In the data rows, zero lies at 7.5, halfway between 7 and 8.
Every row has a hidden score from 0 to 30. What is each row's score? 15 is about the middle. The score is a weighted sum of the row's numbers plus the product of two more (or one squared), each taken from its middle value.
 6|11|11| 7| 6| 8| 5| 5| 8|15| 8| 6| 7| 6|10| 9| 5| 6| 6|12| 7| 6|15: 12
 9| 4| 3| 5|14| 4| 5| 5| 3| 6| 6| 9|15|11| 6| 3| 9|14|15| 5| 8|15| 6: 12
 9| 5| 6| 5| 6| 6| 5| 4| 6| 5| 6|15| 6|13| 4| 3|12| 9| 7| 4| 9|15| 5: 24
 8|11| 7|11| 6|10| 8| 9|13| 6| 9| 6| 6| 6| 8| 7|10| 5| 6| 4| 6| 5| 5: 12
 7| 5| 7| 5| 7| 4| 7| 6| 7| 7| 6| 6| 7| 6|12| 6| 6|10| 6|11| 6| 7| 8: 17
 5|10| 8| 8| 7|11|10|13| 7| 6| 6| 6| 6| 6|11| 8|11| 5| 6| 4|11| 6| 5: 10
 6| 9|11|11| 6|12|12|14| 7| 6| 6| 7| 6| 5| 7|11| 9| 5| 6| 4| 6|10| 5: 14
 6| 4| 4| 5| 6| 5| 5| 4| 3| 5| 6|13| 9|10| 6| 3|11|12|13| 5|13|15| 5: 28
 7|11| 7| 5| 7| 9| 5| 4| 6|14| 6| 6| 6| 7|12|10| 3| 7| 7|10| 6|13|11: 6
 5| 8|10|13| 6|11|15|13| 9| 5| 6| 6| 6| 6| 6|11|10| 5| 6| 4| 7| 7| 6: 20
 4| 4| 5| 5| 6| 9|10| 8| 3| 5| 5| 7| 6| 6|15| 8|10| 6| 6| 4|15| 7| 5: 15
12| 4| 6| 5| 6| 4| 5| 7| 9|14| 8| 6| 6| 6| 4| 7| 2| 7| 6|13| 6| 6| 7: 14
 7|13| 9|15| 6|13| 5| 6|11| 6| 6| 7| 6| 6|10|12| 7| 5| 6| 5| 6| 9| 5: 14
 8| 4| 3| 5|15| 4| 5| 7| 3| 9| 6| 6|15| 6| 9| 5| 2|14|15|11| 6| 5| 5: 18
 3| 7| 7| 5| 6|11|10| 9| 3| 6| 6| 7| 6| 6|12| 8|10| 5| 6| 5|15| 7| 6: 13
 7|11| 9| 7| 6|10| 5| 4| 5|11| 5| 6| 6| 6|12|11| 3| 7| 6|10| 6|13|11: 10
12|13|11|11| 7| 5| 5|12|15|15|15| 7| 6| 6| 4| 9| 3| 5| 6|13| 6| 5| 8: 17
10| 4| 3| 5| 6| 7| 5| 4| 6| 5| 6| 8| 6|12| 4| 6| 9| 5| 8| 4| 6| 8| 5: 8
 9|14|10| 5| 6|13| 6| 4|13| 5|14|15| 7|11| 3| 7|14| 5| 6| 4| 6|10| 5: 11
 9| 4|12| 5| 6| 4| 6| 8| 8|10| 6| 7|13| 6| 3| 7| 2|13| 8|15| 6| 5|13: 23
 9| 7| 2| 5| 7| 9| 5| 4| 6| 5| 8|15| 6|12| 4| 4|13| 6| 6| 4| 6|11| 5: 6
13| 4| 5| 5| 6| 4| 5| 7| 8|11| 8| 7| 6| 6| 3| 6| 2| 6| 6|12| 6| 5| 5: 16
12| 4| 3| 5|15| 4| 5| 5| 7| 9|15| 6|13|11| 4| 2| 8|12|11| 4| 6| 5| 5: 9
14| 4| 3| 5| 7| 4| 5| 4|13| 7| 9| 6| 6|11| 4| 6| 3|11|12| 5| 6| 5| 5: 17
 3|10| 6| 5| 6|13| 9|12| 4| 5| 6| 6| 6| 6|12| 7|12| 5| 6| 4|15| 7| 6: 9
11|13| 7| 5| 6|12| 5| 5|14| 5|14|15| 6|11| 4| 6|14| 5| 6| 4| 6| 9| 5: 10
 6|13|11|15| 7|13| 5| 9| 9| 5| 6| 6| 6| 6| 9|12| 6| 6| 6| 7| 6|10| 6: 13
 4|13|11| 9| 6|10| 5|10| 7|11| 7| 7| 6| 6| 8| 9| 8| 5| 6|10|11| 6|12: 10
 3|12| 9| 6| 6|12| 6|12| 4| 5| 6| 6| 6| 6|11| 9|11| 5| 6| 6|15| 7| 5: 9
15| 4| 6| 5| 7| 4| 5| 4|12| 6|11| 7| 7|14| 3| 3| 5|11|13| 5| 6| 9| 5: 16
12| 4| 3| 5|15| 4| 5| 4| 6| 6|15| 8| 9|13| 4| 3| 9|10|10| 4| 6| 8| 5: 8
13| 4| 3| 5|15| 4| 5| 4| 8|13|15| 6| 9|12| 4| 3| 5|12|12| 4| 6| 8| 5: 10
 3| 5| 9| 9| 7| 8| 9| 5| 7| 9| 6| 6| 6| 6| 9|12| 6| 7| 6| 8| 5| 5|14: 20
 4| 9|11| 8| 6| 8| 9|11| 7| 9| 6| 6| 6| 6|10| 9| 8| 5| 6|10| 7| 5|12: 16
 6| 9| 9| 9| 7| 9|10| 8| 9| 6| 6| 6| 6| 6|11| 8| 8| 5| 6| 8| 6| 5| 8: 13
 6|12|10|13| 6|12| 5| 6| 7| 5| 6| 7| 6| 6|11|12| 5| 5| 6| 9| 6|13| 7: 13
11| 4| 6| 6| 6| 4| 5| 7| 9|15| 7| 6| 6| 6| 3| 8| 3| 7| 6|13| 6| 5| 9: 15
 4| 4| 9| 5| 6| 4|15| 5| 3| 6| 6| 6|11| 6|10| 8| 6|12| 6|10| 8| 6|11: 23
 4| 8| 8| 5| 6|11| 5| 4| 3| 9| 6| 6| 6| 6|12|11| 7| 6| 6| 8| 9| 6|15: 10
 6| 4| 4| 5| 6| 6| 5| 5| 4| 6| 5|14| 7|11| 5| 4|11|11|10| 4|12|15| 5: 24
 8|10| 7|10| 6|10|10| 9|12| 6| 8| 6| 6| 6| 9| 8|10| 5| 6| 5| 6| 5| 5: 13
14| 4| 4| 5|15| 4| 5| 5|11| 5|13| 6|12|15| 4| 3| 5|14|15| 4| 6|10| 5: 18
14| 8| 6| 5| 6| 4| 5| 4| 8| 6|12|15| 6|14| 3| 3|10| 8| 6| 5| 6|13| 5: 18
 5|11|11| 9| 7| 9| 9|10| 9| 7| 6| 7| 6| 6| 9| 9| 8| 5| 6| 9| 7| 5|10: 15
 9| 9| 6|13| 6| 6| 5| 5|12|15| 8| 6| 6| 5| 8|10| 2| 5| 6|11| 6| 5|12: 15
 4| 8| 8| 5| 6|10| 5| 5| 3| 6| 6| 6| 6| 6|11| 9| 8| 5| 6| 7|15| 8|11: 20
12| 8| 7| 8| 7| 6| 8| 6|15| 6|12| 7| 6| 6| 5| 5| 8| 5| 6| 6| 6| 5| 6: 25
 3| 8| 6| 5| 6|12| 8|10| 3| 6| 6| 7| 6| 6|13| 8|12| 5| 6| 4|15| 8| 5: 9
 6|14|12|15| 7|12| 5| 9| 9| 6| 6| 6| 6| 6| 9|13| 6| 5| 6| 8| 6|11| 5: 13
 6|10|10| 9| 6| 9| 9| 9|10| 6| 6| 6| 6| 6|10| 9| 9| 5| 6| 8| 6| 5| 8: 16
13| 4| 5| 5| 6| 4| 5| 8| 9|11| 8| 7| 6| 6| 4| 6| 2| 7| 6|12| 6| 6| 5: 17
 4| 4| 9| 5| 6| 4|11| 6| 3| 6| 6| 7|13| 6| 9| 8| 5|13| 7|11|10| 7|11: 29
10| 4| 4| 5| 7| 4|15| 6| 8| 6|13| 7|10| 8| 4| 3|12| 8| 7| 4| 6| 5| 5: 17
 4|10|11| 9| 6| 9| 8|10| 8| 9| 6| 6| 6| 6| 9| 9| 8| 5| 6|10| 6| 5|12: 14
 4| 5| 8| 6| 6| 6|11| 8| 5| 6| 6| 7| 6| 6|12| 8| 8| 7| 7| 9| 7| 6| 8: 14
 8|10| 9|10| 7| 9|11| 8|13| 5| 8| 7| 6| 6| 8| 7| 9| 5| 6| 7| 6| 5| 5: 16
 5| 6| 8|12| 6|10| 5| 4| 6| 5| 6| 6| 6| 6|13|12| 4| 7| 6| 7| 6|10| 8: 16
 6|12|13|15| 7|11| 5|12| 9| 6| 6| 6| 6| 5| 8|12| 6| 5| 6| 8| 6|11| 5: 14
 6| 8|11|10| 6|10|15|15| 7| 6| 6| 6| 6| 6| 6|10|10| 5| 6| 4| 6| 9| 5: 16
 4| 9|10| 8| 6| 8| 9|10| 6| 8| 6| 6| 6| 6|10| 9| 8| 5| 6|10| 9| 6|11: 13
 5|12| 7| 7| 7|13| 5|12| 6| 6| 5| 7| 7| 6|11| 8|12| 5| 6| 5|15| 7| 5: 9
 6| 4| 3| 5|12| 4| 5| 4| 2| 6| 6| 8|15| 9| 9| 3|10|14|15| 4|10|15| 5: 15
 3| 5| 9| 7| 7| 6|10| 9| 5| 6| 6| 6| 6| 6|11| 8| 7| 7| 6|10| 7| 5|10: 12
12| 4| 5| 5|10| 4| 5| 4| 3| 6| 6| 7|15|12| 4| 2| 7|14|15| 4| 6|13| 5: 13
 3| 4| 5| 5| 6| 9|10| 7| 3| 5| 6| 6| 6| 6|14| 9| 9| 6| 6| 4|11| 7| 6: 11
 9|15| 7| 5| 7|15| 5| 4|13| 6|13|15| 6| 9| 3| 6|14| 5| 6| 4| 6| 9| 5: 9
15|11| 9| 5| 6| 5| 5| 5|15| 8|15| 6| 6| 6| 4| 7| 5| 5| 6|10| 6| 5| 5: 21
 3| 5|10| 5| 6| 6|12| 8| 4| 5| 6| 6| 6| 6|10| 9| 7| 9| 6|10|11| 6|12: 19
 7| 5| 8| 5| 7| 4| 7| 6| 8| 8| 6| 6| 7| 6|12| 7| 6| 9| 6|11| 6| 7| 9: 15
 6| 9|10| 9| 6| 9| 9| 8| 9| 7| 6| 6| 6| 6|11| 8| 8| 5| 6| 9| 6| 5| 9: 14
 5| 8| 7|13| 6|12| 5| 4| 8| 8| 6| 7| 6| 6|12|13| 6| 5| 6| 6| 6| 7|10: 16
10| 4| 4| 5| 7| 5| 5| 4| 6| 6| 8|15| 6|14| 4| 2|12| 8| 7| 5| 6|13| 5: 10
 5|15|10|12| 6|15|10|15| 9| 6| 6| 6| 6| 6| 5|10|11| 5| 6| 4| 7| 5| 5: 9
13| 5|12| 5|13| 4| 5| 5|13|13|10| 6|12| 6| 4| 6| 3|14| 7|15| 6| 6|12: 25
 5|14|13|15| 7|13| 6|15|10| 5| 6| 6| 6| 6| 5|13| 8| 5| 6| 6| 6| 7| 5: 15
 5| 4| 9| 6| 7| 6|15|10| 5| 6| 6| 7| 6| 6|11| 8| 8| 7| 6| 8| 6| 6| 6: 15
 6|10|10|12| 6| 8| 6|10|10|12| 6| 6| 6| 6| 9|10| 5| 5| 6|11| 6| 5|12: 17
 5| 4| 8| 8| 7| 6|10| 6| 8| 9| 6| 6| 6| 6| 7|11| 5| 8| 6| 9| 6| 5|13: 19
11| 4| 4| 4| 7| 5| 5| 4| 3| 6| 6| 8|15|12| 3| 3| 7|14|15| 4| 6|13| 5: 12
11| 4| 3| 4| 6| 4|14| 4| 6| 6| 9| 8|10|10| 4| 2|12| 9| 6| 4| 6| 7| 5: 20
11| 4| 2| 5|15| 4| 5| 5| 7| 9|15| 7| 6|12| 4| 3| 8|10|11| 4| 6| 8| 5: 8
 6|12|11|13| 7|12| 5|10| 8| 6| 6| 6| 6| 6| 9|12| 7| 5| 6| 7| 6|11| 5: 12
 6| 9|10| 9| 6| 8|10| 8| 9| 7| 6| 6| 6| 6|10| 9| 8| 5| 6| 9| 6| 5|11: 17
 9| 5| 3| 6| 6| 5| 5| 6| 8|13| 6| 6| 6| 6| 7| 8| 2| 9| 8|10| 6| 5| 5: 11
 8| 4| 5|10| 7| 4| 6| 8| 9|11| 6| 7| 6| 6| 5|10| 3| 6| 6| 9| 6| 5| 7: 14
14| 4| 3| 5|15| 4| 5| 5| 7| 8|15| 7|12|13| 4| 3| 6|13|13| 4| 6| 8| 5: 12
11| 4| 3| 5| 7| 4| 5| 5| 9|14| 7| 7| 6| 6| 5| 8| 2| 8| 6|11| 6| 5| 6: 13
 6|11|10| 7| 6| 8| 5| 4| 8|15| 7| 6| 6| 5|10| 9| 5| 6| 6|11| 7| 6|15: 11
 6|13| 9|14| 6|14| 5| 9|10| 5| 6| 6| 6| 6| 9|12| 8| 5| 6| 4| 6| 9| 5: 11
12| 4| 2| 5|15| 4| 7| 4| 8| 5|15| 6|12|10| 3| 2|10|12| 8| 5| 6| 4| 5: 15
 4| 9|10| 9| 6| 8| 8|11| 7| 8| 6| 6| 7| 6|10| 9| 8| 5| 6|10| 7| 5|12: 14
 8| 4| 5|10| 6| 5| 5| 5| 9|13| 5| 7| 6| 6|11| 9| 3| 7| 6|11| 6| 5| 9: 15
 8|10| 7|11| 7|10| 8| 8|13| 5|10| 7| 6| 6| 8| 7|10| 5| 6| 4| 7| 5| 5: 16
10|13| 5| 5| 7|14| 5| 5|13| 5|12|14| 6| 9| 4| 6|14| 5| 6| 4| 6| 9| 5: 9
11| 4| 3| 5| 6| 5| 5| 4| 6| 6| 8|11| 6|13| 4| 4|10| 7| 9| 5| 6|10| 5: 8
13| 4| 3| 5|15| 4| 5| 4| 8|15|15| 6| 7|11| 7| 2| 5|11|11| 4| 6| 8| 5: 8
 8| 4| 2|11| 7| 5| 5| 5|10|15| 6| 7| 6| 6|10| 9| 3| 6| 6| 9| 6| 5| 9: 13
 9| 4| 3| 5| 7| 6| 5| 5| 9| 5| 6| 6| 6| 6|15| 5| 7| 8| 6| 4| 6| 6| 5: 20
 6|12|13|14| 6|11| 6|15| 8| 6| 5| 6| 6| 6| 6|11| 7| 5| 6| 9| 6|10| 6: 12
10| 5| 3| 5|15| 4| 5| 4| 3| 5| 6| 9|14|11| 5| 2| 8|12|15| 4| 8|14| 5: 12
 8| 4| 5| 7| 6| 4| 5| 6| 7|12| 5| 7| 6| 6| 7| 9| 3| 9| 6|11| 7| 5| 9: 14
 6| 4| 7|13| 6| 6|10|11|11| 9| 6| 7| 7| 6| 5|11| 5| 5| 6| 8| 6| 5| 7: 21
 8| 4| 2| 5|15| 4| 5| 6| 3| 8| 6| 6|15| 5|11| 4| 3|14|15| 9| 6| 5| 5: 13
 5| 5| 7|15| 7| 9|14|12|11| 6| 6| 6| 7| 6| 6|12| 7| 5| 6| 4| 6| 5| 5: 23
 3| 6| 9| 7| 6| 9| 9| 5| 6| 8| 6| 6| 6| 6| 9|12| 7| 7| 6| 7| 6| 5|14: 16
 6|11|11| 7| 6| 9|10| 9| 9| 5| 6| 6| 6| 6| 9| 8| 9| 5| 6| 9|10| 6| 9: 15
 3| 8| 9| 5| 6| 9|10|10| 3| 6| 6| 6| 6| 6|12| 8|10| 5| 6| 7|15| 7| 7: 13
 6| 7| 9|15| 6| 8| 9|13|12| 9| 5| 6| 6| 6| 4|12| 6| 5| 6| 8| 6| 5| 7: 25
 4|11| 9| 7| 6|11|11|12| 7| 6| 6| 6| 7| 6|10| 8|11| 5| 6| 4|14| 6| 6: 12
 9|12|11| 5| 6| 6| 5| 5|12|15|11| 7| 6| 6| 8| 8| 3| 9| 6|14| 6| 7|15: 14
 6| 5|12| 8| 6| 7|15|14| 5| 6| 6| 6| 7| 6| 7|10| 7| 7| 6| 7| 6|10| 6: 16
 7| 4| 4| 5| 7| 6| 5| 5| 4| 6| 6|14| 7|11| 5| 3|12|11|10| 4|12|14| 5: 23
12| 4| 3| 5|15| 4| 4| 5| 9|15|15| 6| 6|12| 6| 3| 6|10|10| 4| 6| 8| 5: 9
 4| 9| 8|11| 6|13|14|11| 9| 5| 6| 6| 6| 6| 9|10|12| 5| 6| 4| 6| 5| 5: 19
 7| 8|11|10| 6|11|15|14| 7| 6| 6| 6| 6| 6| 6|11| 9| 5| 6| 4| 6| 9| 6: 18
 4| 4| 8| 6| 6| 6|15|10| 5| 6| 6| 6| 6| 6|11| 9| 9| 8| 6| 8| 6| 5| 6: 16
 3| 8| 9| 5| 6|10| 5| 5| 3| 7| 6| 6| 6| 6|11|11| 8| 6| 6| 8|15| 7|13: 15
 4| 9|11| 9| 6| 7| 8|11| 7| 9| 6| 6| 6| 6| 9| 9| 7| 5| 6|10| 7| 5|12: 13
 7|11| 8| 9| 6|10| 9|12| 9| 6| 6| 7| 6| 6| 9| 7|11| 4| 6| 5| 6| 6| 5: 8
 4|11|12| 7| 6| 9| 8|11| 7| 8| 6| 7| 6| 6| 9| 9| 8| 5| 6|10|14| 6|12: 15
11| 4| 4| 5| 6| 4|15| 4| 7| 6|10| 7|12| 9| 4| 3|12|10| 6| 4| 6| 5| 5: 21
 9| 9| 5| 5| 7|10| 5| 4|10| 6| 9|15| 6|12| 4| 4|13| 5| 6| 4| 6|13| 5: 8
 9| 4| 3| 5|15| 4| 5| 4| 3|10| 6| 6|15| 6| 8| 6| 2|12|15|10| 6| 5| 5: 24
10| 7|13| 5| 7| 4| 5| 4|11|15|10| 6| 9| 6| 3| 7| 2|12| 6|15| 6| 6|15: 26
11| 4| 3| 5|10| 4| 7| 4| 7| 6|14| 7|11|11| 4| 3|11|10| 9| 4| 6| 5| 5: 10
13| 4| 5| 5| 6| 4| 5| 7| 9|11| 9| 7| 6| 6| 4| 6| 3| 7| 6|12| 6| 5| 5: 16
 4| 7| 7|14| 6|11| 6| 6|11| 9| 6| 6| 6| 6|10|12| 8| 5| 6| 5| 6| 5|10: 20
 9|12| 8|13| 7| 9| 5| 4|15|15|14| 6| 6| 6| 3|11| 4| 5| 6|10| 6| 5|14: 17
 7|10|12| 6| 6| 4| 5| 4|10|15| 9| 6| 6| 6| 8| 9| 4| 9| 6|15| 6| 6|15: 16
 5| 9|10| 8| 6| 8| 9| 9| 8| 7| 6| 6| 6| 6|10| 9| 8| 6| 6| 9| 6| 5|10: 14
 9| 4| 4| 5| 7| 5| 5| 4| 4| 5| 6|13| 7|12| 5| 2|11|12|11| 4|10|15| 5: 25
15|13|12| 4| 6| 5| 5| 6|15| 8|15| 6| 6| 7| 3| 7| 5| 5| 6|11| 6| 5| 5: 19
 8| 4| 2| 5| 6| 6| 5| 4| 8| 6| 6| 6| 6| 6|15| 5| 7| 7| 6| 4| 6| 7| 5: 21
13| 5| 4| 5| 7| 4| 5| 5| 7| 6| 9|14| 6|13| 4| 2| 9| 8| 8| 4| 6|12| 5: 15
 8| 9|11| 6| 7| 5| 5| 5|10|15| 8| 7| 6| 6| 9| 8| 4|10| 6|14| 6| 6|15: 15
 5| 9|11|15| 6|11|12|15|10| 5| 6| 6| 6| 6| 6|13| 8| 5| 6| 5| 6| 5| 5: 26
11| 6| 6| 5| 6| 4| 5| 4| 5| 5| 9|13| 6|14| 4| 2| 8| 9|10| 4| 6|12| 5: 15
 6| 9| 8| 8| 6|10| 9| 8| 8| 6| 5| 6| 6| 6|11| 7|10| 5| 6| 6| 9| 6| 5: 12
 7| 9|12| 7| 7| 5|11| 8|10| 7| 7| 6| 6| 6| 7| 7| 6| 7| 6|12| 6| 6|11: 18
14| 4| 4| 5|15| 4| 5| 5|11| 5|13| 6|11|14| 4| 2| 6|14|15| 4| 6|10| 5: 16
 8| 4| 6| 5| 6| 4| 6| 6| 8|11| 6| 6| 6| 6| 5| 9| 3| 9| 6|12| 6| 5|10: 15
11| 4| 3| 5|15| 4| 5| 7| 4|11| 6| 6|10| 6| 7| 6| 2|10|12|12| 6| 5| 5: 23
 8| 8|10|15| 6| 9|14|14|13| 6| 6| 6| 6| 6| 3|11| 7| 5| 7| 7| 6| 5| 5: 29
 8| 9|10| 5| 7| 5| 6| 4| 9|15| 8| 6| 5| 6| 9| 8| 3|10| 6|14| 6| 7|15: 14
 9|11| 9| 5| 6|10| 5| 5|11| 5|11|15| 6|14| 4| 5|13| 6| 6| 4| 6|13| 5: 8
12| 5| 5| 5| 6| 4| 5| 5| 6| 6| 9|13| 6|13| 3| 3|10| 9| 7| 5| 6|13| 6: 17
 4| 9| 8| 9| 7|12|15|11| 9| 5| 6| 6| 6| 6| 9| 9|12| 5| 6| 4| 6| 5| 5: 17
 4| 9|11| 8| 7| 8| 9|11| 7| 8| 6| 6| 6| 6| 9| 9| 8| 6| 6|10| 9| 5|11: 15
 4| 9|10| 8| 6| 8| 8|11| 7| 8| 6| 6| 6| 6|10| 9| 8| 5| 6|10| 9| 5|11: 14
 4|10| 6| 6| 6|12| 9|12| 5| 6| 6| 7| 7| 6|12| 8|12| 5| 6| 5|15| 7| 5: 9
10| 4| 7| 5| 6| 4| 5| 5| 4| 5| 6| 6|15|10| 4| 5| 4|15|15| 8| 6|10| 5: 17
 6|11|11|10| 6|10| 5| 5| 6| 6| 6| 7| 6| 6|11|11| 4| 6| 6|10| 6|13| 8: 16
 3| 8| 8| 9| 6| 9| 5| 4| 5| 9| 6| 6| 6| 6|11|12| 4| 8| 6|10| 6| 9|13: 11
 8| 5| 6| 5| 6| 4| 5| 4| 4| 6| 6|13| 7|12| 3| 3|10|11|11| 4| 8|14| 5: 20
 4|11|12| 9| 6| 9| 9|11| 7| 9| 6| 6| 6| 6| 8|10| 8| 5| 6|11| 8| 5|13: 18
 4|14|12|13| 6|14|11|15| 6| 5| 6| 6| 6| 6| 6|12|11| 5| 6| 5| 6| 6| 5: 15
13|11| 8|10| 7| 4| 5| 6|14|15|15| 7| 6| 6| 4| 8| 2| 5| 6|13| 6| 6|11: 16
12| 4| 4| 5| 6| 4| 5| 4|10| 7| 6| 7|10|12| 4| 6| 3|14|15| 7| 6| 5| 5: 22
 4| 7| 7| 5| 7|10|10|10| 3| 5| 6| 7| 6| 6|14| 8|10| 5| 6| 5|15| 7| 5: 12
 5| 9| 9| 9| 6| 8|10| 9| 9| 7| 6| 6| 6| 6|10| 9| 8| 5| 6| 9| 6| 5| 9: 15
10| 4| 3| 5|10| 4| 4| 4| 6| 5|11|10| 6|13| 4| 2| 9| 9|11| 4| 6|10| 5: 9
 4|10| 6| 5| 7|12| 9|11| 3| 6| 6| 7| 6| 6|12| 8|12| 5| 6| 5|15| 7| 5: 8
 9|11| 7|11| 6|10| 7| 8|14| 6|10| 6| 6| 6| 8| 7|10| 5| 6| 4| 6| 5| 6: 14
 4|12|11| 9| 7| 9| 8|10| 9| 8| 6| 6| 6| 6| 9| 9| 8| 5| 6|10| 8| 5|11: 13
 7| 4| 3| 5|10| 4| 5| 5| 3| 5| 6|10|13|11| 6| 3|10|13|15| 4| 7|13| 5: 10
 6| 4|12| 5| 6| 4|12| 7| 5| 6| 6| 6|11| 6| 8| 7| 5|13| 6|14| 8| 7|13: 29
13| 4| 6| 5| 6| 4| 5| 4|14| 9|10| 7| 9|13| 4| 6| 2|14|13| 7| 6| 5| 5: 21
13| 4| 5| 5|14| 4| 5| 4| 8| 6| 6| 7|15|13| 4| 3| 3|15|15| 6| 6|10| 5: 16
 6| 8|10|11| 6|11|11|10| 8| 6| 6| 7| 6| 6| 8|11| 8| 5| 6| 4| 6|10| 6: 15
 4|11|12| 8| 6| 8| 8|11| 7| 9| 5| 6| 6| 6| 8| 9| 8| 5| 6|10|10| 5|13: 14
15|11| 9| 5| 6| 5| 5| 5|15| 8|15| 6| 6| 6| 4| 6| 5| 5| 6|10| 6| 5| 5: 24
13| 4| 5| 5| 7| 4| 5| 7| 8|11| 7| 6| 6| 6| 4| 6| 3| 7| 6|13| 6| 5| 5: 14
